Each path below is one point turned by a fixed rotation once a step. After each direction that follows a path, write how fast that rotation turns it, in degrees each step (0 if it stays still).
Each turn is a multiple of 5 degrees from 10 to 175, or 0.
Each row of a path follows its step; steps can be skipped.
Rotation 1:
step 0: [-29  -6 -10  11  22  15 -16 -18  -5 -21  11  17  10   2  16   4   2  13
  19  -5   3   6   9  18   1  17 -24  15 -12  -9   4 -16 -34   4 -23  28
   6  16 -17  -7  36]
step 1: [-12 -11   0  16   0  15  -7 -29  -7   1 -13   3   9 -15 -11   0   6  -8
  21  22   8   6 -16  44 -18 -16   6  -4   4  29   0  -1 -13 -10  22  35
 -21  -8 -14 -30   1]
step 2: [  8 -17  16  26  25 -11  -2  10  -4  10  -4  -4 -16  -5 -30 -10  33  15
  -9  37 -10 -13  -7  -2  -9 -36 -11  -3 -13   0 -18 -36  -1 -20  12  17
   4   0  -4   9   2]
step 3: [-11 -13  -8  16  19   6 -16  16  -3  31  10  11  15 -13 -13  14  10  42
  -9   1 -14  32  -3   7  17  28  -1  -3  -6   0  -3 -40   2  16 -22  16
  -2  -4  -3  17  -4]
step 4: [-23   8 -17   2  11  16 -23  -6  17  -2   4  34   6  -7  -3  -7  15  13
  11 -11  -6  25  10  23   9  -3 -30 -15 -26  -2   7   4   9  14  26   4
 -17 -19 -11 -27  29]
step 5: [ -3  32   3  19   6  -8 -15 -27 -16  -1 -16   0  12  19   4   8  23  12
  -2  34  -4 -15 -17   8  15 -20  -8 -19   8  20  11  -5  16   9  43  17
 -10   9 -15   2   4]
step 6: [ 10  10   8  43   9   4   1   8 -10  23  10   8   2   0  15  33  16   4
 -14  25 -26  -5  -3   7  18 -20   2  26 -24 -23  -1  -3  -2 -12  -4  16
 -13  -8   2  34   3]
step 7: [-29   7  14   2   4 -12 -21  10   4  30  -4   7 -11 -19 -13  23  -7  21
  16  -9   2  21 -17   9  46   2   5  14 -35   4 -14  10   3   6  -7   4
 -13 -19   9 -18 -14]
step 8: [-19  34  14 -13  -9 -30  -2  -3  16  -4  14  34 -15  19  -9  -1  14   6
  16  15  20  18 -21  15  13   0 -38   4  -9  -8   0  -7  -9  10  28   0
  12   9   0  -3  16]
step 9: [ 12  17  -8  35  -6   5   0  -8 -19   9   3   7 -16   3   7  15  11   1
  12  -9  11 -10 -29  15  14   9  17  17  16   9  23 -10 -26  14  37  19
  -2  10 -12  32  22]
Speeds:
[ -7   2   7   4   0  -1   2   0   2   1  -7  10   4   6  14   3  -5   3
  -7   5   6   4  -1  -4   9  -7  10   1   2  -6  -4   5   4   3   4 -10
   0  -4   2   0   3] => 35
[ -8  -2   6  -6   1   8  10   7   1  10   3  -9   5  12  -6   1   4  -2
   1   1   3  -3   4   3   0  -4  -1  -2  -5   6   5   5  -4   6   5   0
   0  -2   5 -10   2] => 115
[-8  0  1 -7 -8 -4 -5  5 -2 -7 -3  6 -2  2 -5  5  8  3 -1  0 -3  4 12 -6
  1  3 10 -1 -3 -3  6  4 -8 -2 -6  9  2 -8 -7 -1 -3] => 100
[  3  -6   0   3   3  -4   4   4  -4   5   4  -9   1   6   6   2   1   2
  -6  -7   0   1  10   0   6  -2   5   4  -2  -1   4 -10  -3   0   4   0
   3   9  -9  15   2] => 110
[  3   0  -4  -9   7  -9   2  -6   3  -4   4   2   0   4   4   8 -14  -2
   2   2  -5   7  -1   2  -3   1  -1  -1  -6   2   2  -5  -3   8   5   0
   8  -6  -9 -10   4] => 95
[ -7  -2   1  -2 -11   0  -2   2   9   9   5   5 -13   0   5  -1   3   9
  -7  -8   0   0   0  -1  -2   9  -7  -3   3   4  -3  -8   4   3   1  -4
   8  -1   2  -2   1] => 80
Rotation 2:
step 0: [  5  -2  -3  -3 -41 -20  16  -5   5  15  -2  -8 -16   5  17  19  41   4
   2  -6  17 -14 -31  -8 -18  12   8  12 -27   4  11  22 -12 -11  -7 -30
 -13  16  -7  -5 -28]
step 1: [ 24  42  14   9 -11  -1  21   5  -4 -13  -6 -12  13   6   0   2  33  -1
  -7   9 -34 -23 -31  23  11  11  24  -2 -10 -16   3  -7   2  26  13  -4
  -2 -23  -5  17 -18]
step 2: [ 11  17  -8  30  29 -11   1   8   1  26   4 -17  11   4  -5 -27 -17 -10
  20   4 -14  -7  25   0  18  15  39  -5   3 -10 -17  -8 -18  13  28  19
   8 -17 -25   6  19]
step 3: [  0 -36  16  13  25   8  -8 -21  13  17   4 -13 -21   3  21  -7 -16  15
  12  15 -21   6  25 -20  13  13  10   3   6  19 -29   4  14  10  -9  -2
  18  33   6 -20  25]
step 4: [ -8 -34   3  -5 -11   5  -2  12  18   5  -5   4   6  18  -5  34  19  48
  18  23   3  20  10  -9  -9   0 -10  15   5   7   3   6  13  -8 -30  22
  20  10  20  -2 -30]
step 5: [  3 -10  -5  -1 -22   5   3  14  13  13 -38  -3  13  -7  -5  24  25  -6
   4  -8 -13  -6 -14  19   5 -38 -20  21  -2 -42  30   4 -15 -16  12  20
 -10  13  13   9  -8]
step 6: [ 31  26  -5  10 -11 -14  47  13  -7   2 -22 -14  -6 -10 -14  -4   2 -41
  -7  17  11   6 -14  -1  -2  -4 -19   2  -1 -21 -16   1 -20  -1  10  -6
  -2  -4  16   0  41]
step 7: [ 20  21   2  22   7  -9  22   1  13  14  11   6 -15   7  41  -4 -31  -7
  -7   9  15  18  12 -18  -3  25  16  10  -9  -8 -16  -1 -16  12  -4 -49
 -15 -14   1  -1 -13]
step 8: [  8   9  30 -16  12  -8 -13   5  22  -5  42   4  -8  13  27  22   9  32
   6  -3 -33  13  19  10  -6  18  19 -21 -16   6  -2  12   4  20   2  -2
 -29   4   3  16  -2]
step 9: [-24   7  -4 -17   6 -10 -17  15   6  11   1  18   9   8 -12  17  28  10
  31  -3 -16 -34  12  -8  -2   4  13   1 -10  16 -21 -13 -12   1  29  41
   8  28  10  22  -4]
Speeds:
[ -5  -6   1   1  -3  -4   7  -4  -9   4   9  -9  -5  -5   4   7   1  -7
  -5   1  -3   7   7  -6  -7   3   6   0   3   1   6  -4   4   3  -8  -3
   0   2   5  -4 -11] => 95
[  4   6  -4   5  -4  11  -4   2  -5  -6  -2  -8   1 -12  -2   3   1  -9
  -2  -6  -3  -1  11  -3   4   0   0   0  -1  -1 -10   5  -5  -6   7   3
   8  -5   3   2  -1] => 90
[ -8   0  -1   4  -2  -2  10   3  -8  -5 -12   3   8   0   9   5   2  -6
   3  -1  -6  -5   0   4   1  -2   0  -8   3   1   1 -11  -1   0   0  12
  -6  -1  -6   3   2] => 90
[  1   7   5   1   0   0   4   3  -3   6  -9  -2  -1 -12 -15   2  -6   4
   0  -4  -1  -5  -8   5 -10  -7   9   3  -1   0   4  -5  -3   6  -2  -4
   6   2   0   4   0] => 80
[ -3   1  -1  -1  -3   0  -4   4   6  -7   4   6  -7  -6   2  -2   0   2
   6   7   2   0   5   0  -3 -12   9  -3  -6  -7  -5  -7  10   2   3   7
   5   2  -2 -14   0] => 60
[ -1  -3   4  -1   7   1  -4   2   5  -2  -4  -5   2  -3  11   9  -2   9
   0  -5   2  10  -4  -3  -7  -2   3 -11   0   6  -9   1  -6  -9  -6  -7
   3   1  -7  -2   1] => 85
[-4  6 -5  2 -3 -2 -2 -3  3 -1  4 -2  9  3  0 -5 -4  8 -3 -8 -4 -1  3 -5
  3  0 17 -2  8  3 -9  2  2 10 -1  2 -7  3  9  2  5] => 60
Rotation 3:
step 0: [ 20 -33 -21   2 -17  23  22  18  14  -7  13   4 -23 -12  -1  20 -10  11
  18   5  -1  10  -9   3  -9   3   6 -24 -27 -24  25 -17 -14  20 -24 -19
 -15  22  22  18  13]
step 1: [ 17  -4   3   3 -14  24 -21 -39  16  24 -30  14   1 -13  16   1   2 -15
  -9  -8  -5   8   0  10  29 -18 -20  10 -29   9  -3  -8  14 -14 -25 -29
  -6  15 -18 -19  17]
step 2: [ -9 -15  19   6  -4  15   0  33 -13 -16 -27  -9   6   9  11  17  16 -27
   6  11 -16  11  11   5  -4 -11   5 -25 -34  27   2  11   4  14 -31  29
 -15 -34   6   0  13]
step 3: [  9 -27 -25 -24  -5  13  11  -1 -29  -3  14  -1 -11  10 -19  18  29 -11
   5  30   6  12 -11  16 -23   3   5 -11 -31  -4   7   2  -1  -9  -6 -46
  10  19 -12 -24 -10]
step 4: [  3  21 -13  10 -10 -10   3  -4 -17  22 -26  14 -18  -9   4  18 -15  -8
 -18  -6 -13  24   1  11  -4  21  -5  27 -21  21   0 -15 -32 -11 -31  -7
  -3   6  14  -3  47]
step 5: [  0 -24  11 -19   9  -5 -26   2  -9 -25 -47 -20 -13  -8  -5  10 -23 -12
  -1 -11 -24  17  -1 -34 -11  -5  18  -5 -22   8  -3   9  19   9 -27 -12
   0  -1  13 -17 -29]
step 6: [-22   7 -18  -8   5  -2  21  -1  12 -13  -3 -14  -9  17  -9   9  31  -8
 -12  41   4  25 -46  10  13   1 -25   8 -33   1 -12 -16   9   2  -8   4
   5   7  32 -14  -6]
step 7: [ 11  15 -42  25 -13 -17 -11 -16 -12 -38 -23  10 -16   3  17   7   6 -14
 -30 -12   8   7   1  17 -10  -9  13  -4   5  18  -5  22 -29  14  -5 -32
   1  -5  10  -8  11]
step 8: [-26   4  20  16  39   7  -5  -6 -13   0  -4  -9   3 -26 -35   7  -4  -9
  -2 -24 -23  30 -42  -8  -8   3  10 -22  -4  14   0   9  -8   6 -21 -15
 -17  20   7   5  -5]
step 9: [-17   3  -9 -15   8 -11 -38  -2  12 -29  19  -9 -30  -5  18  -1   0 -19
 -19  21 -10   6  -4  -4  19  21 -38 -21 -26 -20   8 -16  -4  -6  -7 -22
   3  -7  22  17  -1]
Speeds:
[  2   0  -3   6  11   2  -8  -2   7  11   2  -3  -7  -4   3   4   7  -3
   3 -10  -1   0  -2   0  -8  -3   2   9  -1  -2   7   2   2   7  -2   3
   9  -9  -1  -4   1] => 110
[ -1  -8 -10   1  -4   2  10  -6  -3  -5  12  10  -9   7   6   1   1   4
  -5  -4  -5   5  -4   3  -5  -4   2   5  -2  -6   0   0   2 -10   0   5
   0  -3  -1   5  -3] => 110
[  7  -7   3  -5   5  -4   3  -5  -2   1   8  -2   1 -11  -2  -1  -9   1
  -3 -12   5   1   3  -2   3   4  -6  -3   4  -2  -1  -4   4  -4 -16  -1
   3   1   8  -1   6] => 90
[ -1  -1   8   3   2   4  -2  -1   2   4 -13  14   3  -6   3   6  -3  -5
  -9  -4   2  -2  -1  10   0   3   8   6   9   1   1   0   0  -7  -3   0
  -7  -1   2   2  -9] => 115
[ -2  -1   3  -9  -7 -11  -3  -7   1  -1   3  10  -4   2 -12   2   1  -8
  11  -5   3  -1   1   2   3  -3   4   2   6   3   5  -4   7   5   8   5
   1  -1   3   4   5] => 0
[  5   1   4  -2   6   5   6  -9   6  -4 -10   5  -6   3   2  -2   5   1
   2 -11  -3   3   4  -8  -2   9  -2  -1  -1   5  -4   7  -3  -1   6   2
  -2   9  -7   2  10] => 110
Rotation 4:
step 0: [-25   0 -25 -10  10  10   5  11  33  20 -18  33 -12   1 -35  -3  21  -6
   7  27  -5  -8 -22   1  -7 -22 -10 -14  -9  -7  11  10  -8  23  -1  11
  17 -30  -9 -21  -9]
step 1: [ 17  43 -18  -2 -11 -12   6  -3  -4  32 -21 -21  19  15   9 -32  18   7
   9   9 -12  12  -3  13   7  -1 -18   4  21  -2  17  11  28 -11 -23   6
 -29 -16  -3  -6   5]
step 2: [-23  -9 -11  23  14  14  -6   3  33  11  -4  46   2  -7  -6 -18 -22  23
  11  24  11  25   9   6   3   7 -10  -1  17  -5 -10   7  32   9 -17   3
  31 -21   2   0   0]
step 3: [-25   6 -24 -22   6 -31   7  16  18  15   4 -10  12  11  23 -21  18 -15
 -19 -11 -16   7 -11 -17   8 -21 -14 -15   8 -33   2   4  15  13 -14   0
 -12 -24 -15 -30 -12]
step 4: [-10  25  13  -3   8   0  -6  -7  -8  -6 -22  11   8 -15 -11 -26 -34  17
  23   8  -1  -3  17   9   3 -23 -13   4  28  -9  -7  11  49  -2   5 -11
 -18 -25  13  18 -21]
step 5: [-13 -32 -20  24   6  -1  16 -13  -3  -1  19  13 -17  -1   0 -24  -5 -10
 -22   7 -15  10  -5 -21   8 -14 -16   7  24 -41   2  17  -4  25 -11  19
  10 -35 -10   2  10]
step 6: [ -8   2 -15 -22  18 -36 -30 -10  10   2 -35   4  14 -13 -25 -21  -3 -19
  -2   4  -3 -17   1 -15  -3 -16  -3 -26  15   8  23  14  21   4   3  16
 -38  -7  -4   5 -10]
step 7: [ -1  13   4  -2   4  17  28 -14  -3  38  -8   9 -24  -7 -17 -26 -26   8
  21   7 -12  -9   5  25   7   8 -15   8  25 -31   9  31  -3  12  12  29
   9 -16  -5  -4   8]
step 8: [  0  -7 -36  19 -17  -5 -42 -11  14  16 -13   2  11   8   4 -13  18 -28
  -5  14  -7 -11   3 -14  -3   3 -26 -22   5   3   6   9  31  27  -9  19
  14 -20  -2  -2  26]
step 9: [-18  24 -21 -32  15  -4  -2   3  18  38 -38  16  -5 -13 -27  -2 -15  13
  15  -6  10  23  -7  11 -14  -6 -24  -7   3 -29  15   8  -5  -9  -2 -17
  -8 -15  -2 -11   7]
Speeds:
[  0   5   3   6  10  -4   9   2   5  -4   8   0   5   3   2   0   4  10
   1   0  -5   9  -5   3   4  -3   3  -3   3   8  -2  -6   6   8  -9  -7
  -1  -4  -3  -2 -11] => 35
[  4   8   0   3  -5 -12  -8  -7  -7   0   0 -10   0   4   7  -2   2  -8
  -5   0   1  -2  -5  -4   1   6   9   2   4   1  -1  -9   6  -1  -7   9
   0  -5   5  -6   0] => 160
[ -1   2  -4   3  -2   1   0  -2  -8  -9  -2  -3  -6  -1  -5   5  -2  -2
   3  -5  -1  -2  -8   0 -10 -14  -7   4  -5  -6  -1 -10   1   1  -3 -11
   1 -10   4   3   3] => 70
[ 11  -6  -8   0   8   4   1   1   3   1   8   4  -9  -6   4   3   8   0
   3   1   4   0   9 -11  -3  -3  -1   1   2   0   0 -11   8   0   5   7
   9  -2  -4  -2   0] => 130
[ -2  -5   4  -4   1  -8  -4  -1   0   8   0  -9   0  -7   3   9  13   2
   5   2  -4   9  -5  -2  -7  -2  -1  -2  -2  -1   5   7   6  -5   9  -3
 -11  -1   4   1  -5] => 135
[ -2  -4  -6  -3 -19  -3   5   2   6   0 -11   4   1  -5  10  -6   4   7
   8  -3   4   4  -1  -2   1   3   5   2  -3  -3  -2  -5   3   0  -4  -6
   4   2  -1   1  -3] => 45
[  5   6  -9  -2  -4  -4   4  -1   5   2   3  -2   1   4  -2  -5   5 -12
  -5   1   6   1   2  -6   0  -6 -10  -5  -1   3  -3   2  -3   5  -1  -4
  -4  13  10   3  -9] => 140
